(in the rows, 128 means zero)
Each path below is one point turned by a fixed rotation once a step. After each direction that follows a path, write how fast that rotation turns it, in degrees per step (0 if it stays still).
Each turn is a multiple of 5 degrees from 10 to 175, or 0.
Each row of a path follows its step; steps can be skipped.

step 0: [121 129 130 111 124 130 120 134 130 136 124 128 113 129 137 133 123 130
 129 137 115 129 127 131 126 124 115 123 129 114 128 128 120 119 134 131
 128 127 133 122 145 131 125]
step 1: [117 132 134 117 127 114 123 123 134 110 132 127 132 131 136 123 128 133
 140 126 129 127 127 115 129 129 127 123 124 117 121 126 128 134 130 121
 129 119 129 113 128 116 132]
step 2: [120 128 120 124 126 122 122 128 124 127 131 110 134 135 131 132 122 129
 110 127 128 115 121 130 129 123 125 120 135 126 119 132 105 121 131 126
 121 128 135 122 129 129 124]
step 3: [115 135 130 118 132 120 111 133 125 130 126 136 115 121 133 134 123 135
 133 127 125 128 130 133 140 127 121 124 123 128 132 129 122 138 143 135
 129 127 135 115 118 131 133]
step 4: [123 128 132 113 122 134 123 130 118 125 131 107 138 131 141 119 130 120
 136 126 116 121 122 119 136 123 123 127 123 125 127 131 134 126 133 128
 123 127 138 123 131 122 132]
step 5: [123 135 127 116 130 132 129 127 136 129 134 122 124 122 129 131 128 143
 119 126 126 123 123 122 122 131 125 131 127 108 118 127 118 128 126 131
 116 126 136 116 116 141 135]
step 6: [112 123 127 123 130 119 124 128 124 120 130 122 125 125 126 116 135 127
 137 124 126 131 128 139 125 126 121 124 133 135 113 132 125 129 146 123
 132 135 144 117 125 133 131]
step 7: [124 124 131 118 134 146 118 119 129 131 125 127 120 133 130 135 124 121
 125 141 114 120 122 126 128 125 127 119 128 123 122 130 125 119 137 131
 120 122 135 115 127 119 136]
step 8: [122 143 129 121 130 129 126 124 124 119 133 118 124 115 135 137 131 130
 133 123 127 124 124 113 126 131 130 129 137 119 119 121 124 142 130 122
 141 136 133 116 123 124 133]
step 9: [122 136 125 126 124 122 130 127 117 138 126 121 135 124 132 123 133 127
 117 133 118 129 126 127 126 130 114 111 124 129 107 136 120 120 136 129
 128 127 129 120 132 133 133]
step 10: [114 127 132 121 124 142 119 129 133 135 125 135 128 132 130 134 130 134
 132 130 130 127 138 123 132 121 131 130 126 124 118 137 121 142 142 121
 130 116 130 114 118 128 135]
step 11: [117 137 129 126 117 135 126 134 120 127 138 119 128 130 132 129 131 119
 141 133 125 122 119 112 121 126 117 130 139 131 126 134 117 124 131 133
 127 134 139 121 135 126 125]
[128 130 129 127 124 130 126 129 128 130 126 126 129 127 130 127 129 128
 128 127 128 128 130 128 126 128 125 130 123 130 130 134 127 129 125 128
 129 129 128 131 123 129 130] -> 60

step 0: [127 124 133 131 129 131 130 119 125 132 127 123 115 129 129 144 125 139
 131 131 129 121 127 123 124 122 138 125 128 131 133 129 116 130 144 134
 110 120 132 127 138 126 123]
step 1: [136 127 124 134 127 124 142 120 123 130 113 130 127 134 130 145 126 139
 125 127 136 129 129 121 118 121 130 131 127 125 128 124 124 142 131 127
 121 120 124 128 131 123 143]
step 2: [143 131 131 131 132 128 136 136 127 123 115 124 140 132 130 133 133 133
 121 134 127 129 125 122 127 116 142 127 126 128 131 120 134 126 133 128
 123 119 130 114 145 128 132]
step 3: [138 130 141 126 131 132 138 141 132 140 129 120 123 141 131 136 129 123
 125 128 124 125 125 124 119 133 129 137 122 126 134 132 123 126 137 128
 127 112 134 120 137 127 136]
step 4: [137 121 133 123 123 135 128 141 136 127 125 125 125 133 135 134 118 128
 126 117 132 124 129 131 124 123 142 128 132 115 132 126 129 129 141 134
 132 115 122 129 123 116 139]
step 5: [134 122 137 133 126 135 136 136 131 128 121 124 128 143 130 128 126 124
 130 126 118 120 131 127 119 117 144 121 127 128 137 126 128 137 134 132
 124 125 124 138 127 122 112]
step 6: [124 124 134 134 126 121 137 134 124 132 116 124 122 139 135 125 116 132
 126 132 122 127 121 118 121 133 129 116 123 126 130 120 112 133 131 125
 128 119 117 124 126 115 124]
step 7: [139 116 123 121 132 131 127 128 127 127 112 127 131 138 140 128 128 129
 131 128 131 127 111 123 124 136 131 125 127 127 130 108 128 123 128 128
 121 122 124 133 133 117 128]
step 8: [138 123 124 133 126 126 125 124 137 129 128 122 128 136 120 125 130 127
 129 129 117 120 123 120 120 140 132 136 128 124 131 113 125 126 143 134
 118 118 121 128 141 129 123]
step 9: [139 120 130 138 114 137 124 126 130 135 121 127 124 132 125 132 122 139
 123 125 122 129 131 126 128 129 121 141 129 114 128 121 121 125 138 118
 119 120 126 128 129 116 128]
step 10: [130 121 137 134 120 127 135 132 134 123 119 133 138 126 127 130 130 144
 127 127 127 121 126 132 131 122 127 134 130 123 139 121 135 128 127 128
 117 104 126 135 130 121 121]
step 11: [129 136 134 131 116 128 131 137 141 129 114 128 128 129 129 126 132 132
 116 133 118 118 127 123 132 132 130 130 115 136 129 127 119 136 129 132
 121 113 134 137 135 121 130]
[130 126 129 130 128 126 132 130 128 124 128 131 125 127 129 131 131 128
 126 130 129 127 128 129 129 127 129 129 126 127 129 133 128 127 129 129
 132 130 130 129 132 128 131] -> 35

step 0: [131 127 131 128 121 132 134 129 134 123 128 132 131 135 138 122 132 115
 120 123 127 116 131 133 131 137 128 124 131 140 128 121 120 130 133 135
 124 135 121 124 124 130 134]
step 1: [145 137 118 138 130 125 132 131 139 133 141 123 132 131 135 122 130 133
 138 130 131 136 124 134 129 126 128 129 131 131 130 126 128 129 127 132
 123 123 125 135 127 129 126]
step 2: [132 119 120 134 121 131 130 120 127 137 126 134 132 130 136 133 117 129
 126 134 125 127 127 131 132 140 117 119 124 130 128 122 132 132 134 126
 130 130 121 121 136 121 133]
step 3: [131 130 120 135 130 127 126 133 135 130 129 129 136 132 136 122 131 129
 119 129 136 131 131 126 137 133 138 130 130 134 127 128 134 116 129 126
 144 125 135 126 133 137 121]
step 4: [131 125 137 127 121 139 120 128 143 131 131 132 136 131 137 119 120 128
 130 131 121 124 124 131 120 126 123 126 128 125 118 131 125 131 121 122
 133 130 122 124 134 133 135]
step 5: [127 124 120 123 126 127 131 124 136 135 125 119 130 124 129 123 125 131
 133 131 134 139 117 123 138 111 131 128 132 132 132 127 134 127 130 129
 139 125 128 127 133 124 137]
step 6: [125 128 123 131 136 130 124 121 126 134 120 132 117 126 137 123 123 121
 115 131 123 115 131 126 117 125 130 126 133 129 120 128 135 128 133 126
 134 128 123 129 132 129 138]
step 7: [140 139 126 117 128 129 121 129 133 125 134 123 125 126 123 129 122 124
 126 124 132 135 124 127 126 128 142 137 133 135 134 125 126 124 127 121
 132 137 129 132 133 135 136]
step 8: [136 115 125 128 127 124 127 123 128 135 135 135 125 128 124 127 122 124
 134 119 125 125 136 137 120 116 125 127 134 126 122 134 124 121 133 124
 124 131 125 122 130 119 139]
step 9: [128 129 127 132 141 124 128 132 133 135 123 132 126 122 116 131 131 125
 126 129 135 141 139 125 129 128 126 132 131 142 132 113 133 130 129 124
 129 125 130 125 131 130 136]
step 10: [131 130 135 140 127 136 134 121 133 127 131 131 128 123 126 127 132 124
 122 119 121 116 138 128 127 133 131 140 125 130 123 128 125 123 122 127
 129 137 131 129 138 117 133]
step 11: [129 130 132 137 129 140 130 127 132 124 133 127 125 138 122 132 129 134
 132 123 137 144 121 131 134 125 124 137 131 129 125 126 126 123 132 129
 122 125 134 128 127 136 141]
[127 128 126 129 131 125 129 130 129 131 126 127 129 128 129 131 129 128
 130 128 126 129 127 127 128 125 126 130 129 128 129 128 130 133 128 127
 126 124 123 125 130 124 127] -> 100
[131 133 131 128 124 128 127 132 130 129 130 127 128 126 129 129 130 127
 127 128 127 127 127 130 126 128 127 132 126 128 128 131 132 129 125 127
 128 131 127 130 126 128 128] -> 115
